Points on a landscape with several valleys, each with its height.
Q415 height 18: [ 72 122 167 156  83 109 150 133 202 116 182 112 131 126 135 141]
Q200 height 28: [150 111 139 137  69 180  71  93 133 130 125 140 155 134  96 126]
Q559 height 44: [116 126 120 133 144 129 138 138 138 123 130 117 131 139 132 118]
Q885 height 87: [163 148  88 108 195 101 144 169  71 146  88 144 109 100 140 140]
Q355 height 33: [170 103 127 128  79 175  64  95 113 141 115 152 153 135  93 134]
Q918 height 40: [181 115 113 111 127 150  84 109  73 139  88 157 134 138 105 129]
Q267 height 44: [ 94 131 116 140 166  94 186 143 147 131 158 106 111 122 165 126]
Q7 height 53: [153 141 101 111 179 117 135 151  83 133  90 140 116 123 132 129]
Q576 height 43: [170 139 104 108 169 131 114 140  71 134  80 149 120 126 120 128]
Q935 height 84: [164 148  89 108 193 106 140 166  70 143  85 145 111 103 137 139]
Q330 height 60: [109 130  91 122 195  69 200 153 113 144 140 113  96 116 180 134]
Q769 height 39: [103 130 105 130 183  87 192 147 128 137 144 104 103 124 173 127]
Q510 height 70: [ 75 124 187 146  57 123 128 118 199 104 162 110 139 142 118 140]
Q89 height 35: [128 136 101 120 185  99 164 153 105 135 114 124 110 125 150 128]
Q469 height 60: [142 140  90 111 194  94 159 161  85 141 103 138 106 111 151 137]
Q437 height 21: [106 124 176 134  52 168  90  96 175 101 145 118 152 145  96 113]
Q912 height 42: [139 138 102 116 178 114 146 149  97 132 101 132 115 126 138 125]
Q328 height 51: [146 120 118 122 125 150 103 122 114 126 107 136 138 142 111 117]
Q490 height 27: [ 79 123 153 153  99 119 143 135 191 116 176 113 135 124 132 130]
Q333 height 57: [192 122 110 106 139 149  86 110  57 141  81 160 129 130 108 132]
Q922 height 93: [204 119 112 106 138 152  77 101  46 144  80 164 130 131 105 137]
Q334 height 70: [ 83 136 117 144 167  81 204 143 154 132 171  97 103 114 178 127]
Q178 height 69: [ 87 134 111 139 176  78 208 144 143 136 163  96 101 116 182 126]
Q286 height 9: [ 70 125 160 157  94  99 163 138 204 125 190 113 125 119 146 144]
Q640 height 79: [158 147  88 109 195 103 145 166  73 144  91 143 110 103 142 138]
Q595 height 69: [198 122 111 106 141 149  81 107  53 141  80 161 128 130 108 133]
Q4 height 31: [111 131 108 130 174 102 171 146 125 130 133 111 113 129 154 125]
Q53 height 18: [ 66 129 157 158  99  90 174 140 209 131 195 112 120 114 153 147]
Q987 height 65: [ 89 133 109 140 178  78 207 146 143 136 163  99 101 118 180 127]
Q785 height 47: [162 139 104 109 168 130 121 143  77 133  84 145 120 130 120 125]
Q293 height 0: [162 106 124 126  87 170  72 100 115 136 114 148 149 139  96 126]
Q290 height 66: [182 147  97 105 179 131 110 145  59 141  73 153 118 115 119 132]
Q997 height 68: [ 62 131 170 161  84  82 179 141 222 135 197 111 116 118 155 158]
Q569 height 32: [179 133 108 107 154 141 100 125  66 135  81 154 126 130 115 126]
Q327 height 72: [107 130 190 129  39 172  86  86 177 103 141 116 151 146  94 121]
Q890 height 40: [125 119 133 133  99 157  99 118 145 119 129 125 148 143 108 110]
Q456 height 26: [109 126 178 133  48 171  88  91 174 103 145 118 152 146  95 115]
Q217 height 33: [ 73 128 143 156 120  98 175 142 193 127 190 110 121 111 156 134]
Q824 height 30: [116 131 105 126 179  99 172 149 119 132 128 114 110 128 156 126]
Q301 height 59: [148 141  95 110 189 106 144 159  82 138  93 141 112 116 139 133]
Q137 height 53: [140 124 118 124 133 144 111 128 117 125 108 132 135 143 117 115]
Q687 height 46: [133 135  93 114 195  89 170 159  96 140 113 129 104 115 159 136]
Q377 height 62: [ 96 131 191 129  39 162  93  93 186  98 144 113 149 151  96 120]
Q117 height 62: [115 125 177 133  47 176  83  88 169 105 142 120 153 143  93 119]
Q71 height 87: [127 124 172 140  49 183  78  86 161 112 138 124 156 137  93 123]
Q170 height 34: [180 129 108 109 149 143  97 121  67 136  80 155 127 133 112 127]
Q44 height 93: [204 113 112 107 130 153  72  97  51 144  83 165 133 134 105 139]
Q426 height 21: [ 77 123 154 155  98 114 151 136 195 117 179 112 134 122 137 133]
Q265 height 36: [118 120 136 135 101 152 106 122 151 115 134 123 146 140 110 112]
Q255 height 33: [119 132 108 127 174 109 160 145 119 130 121 117 116 133 147 124]
Q738 height 76: [ 88 136 109 138 181  74 209 146 140 137 163  95  98 116 185 124]
Q593 height 20: [173 107 116 117 109 160  78 105  94 139  99 153 141 141 102 127]
Q864 height 99: [206 133 108 101 157 147  85 111  38 143  73 157 125 121 112 136]
Q942 height 40: [ 70 133 144 157 119  89 183 146 196 132 196 110 117 107 161 137]
Q767 height 55: [123 131  90 115 197  75 188 158 103 144 129 123  97 111 173 135]
Q926 height 5: [170 104 120 120  95 167  73 102 103 140 105 151 145 140  98 128]
Q514 height 95: [131 126 173 139  46 183  77  85 159 115 140 124 156 137  93 127]
Q717 height 30: [ 94 123 143 145 105 136 128 134 173 113 157 114 140 131 124 120]
Q754 height 85: [190 151  96 102 177 134 103 141  51 145  73 152 119 111 116 133]
Q937 height 21: [ 92 125 167 143  72 145 110 117 183 102 156 116 148 138 109 118]
Q587 height 48: [ 87 129 126 147 149 100 178 142 164 126 166 107 118 119 160 127]
Q631 height 28: [118 118 143 136  87 159  96 115 155 114 138 124 150 143 106 110]
Q817 height 5: [100 123 158 141  79 152 105 118 172 106 149 118 151 141 105 113]
Q852 height 82: [119 130  85 111 199  61 198 160 102 150 135 123  94 104 184 138]
Q172 height 41: [ 98 127 182 135  50 160  95 100 181  99 149 116 152 147  98 116]
Q833 height 51: [129 123 122 128 126 144 117 129 132 122 119 124 138 142 118 113]
Q680 height 29: [ 91 122 146 146 103 134 131 132 178 113 160 115 140 131 124 119]
Q930 height 95: [205 133 107 102 155 147  85 110  39 142  73 158 125 120 113 136]
Q252 height 25: [ 85 123 158 148  90 131 127 130 185 108 166 114 141 131 120 124]
Q646 height 41: [164 121 113 114 133 148  98 119  87 133  92 147 132 139 110 122]
Q588 height 31: [ 99 126 177 136  55 161  94 102 179  99 148 117 152 145  99 115]
Q479 height 38: [110 131  99 126 188  82 190 150 120 138 137 111 101 121 172 129]
Q838 height 48: [145 119 121 124 117 152  99 120 116 127 111 135 141 145 110 115]
Q557 height 91: [140 123 164 142  50 187  73  86 151 121 136 129 157 133  94 128]
Q288 height 82: [181 151  95 104 185 125 117 154  60 143  74 151 116 110 122 133]
Q666 height 46: [ 67 124 180 156  70  98 157 130 210 119 184 111 129 130 140 153]
Follow the land downhill from each row below. Which row is at the bottom of its valley?
Q918: Q293
Q864: Q569
Q942: Q286
Q490: Q286
Q885: Q824
Q7: Q824
Q44: Q293
Q576: Q569
Q333: Q569
Q935: Q824
Q355: Q293
Q217: Q286
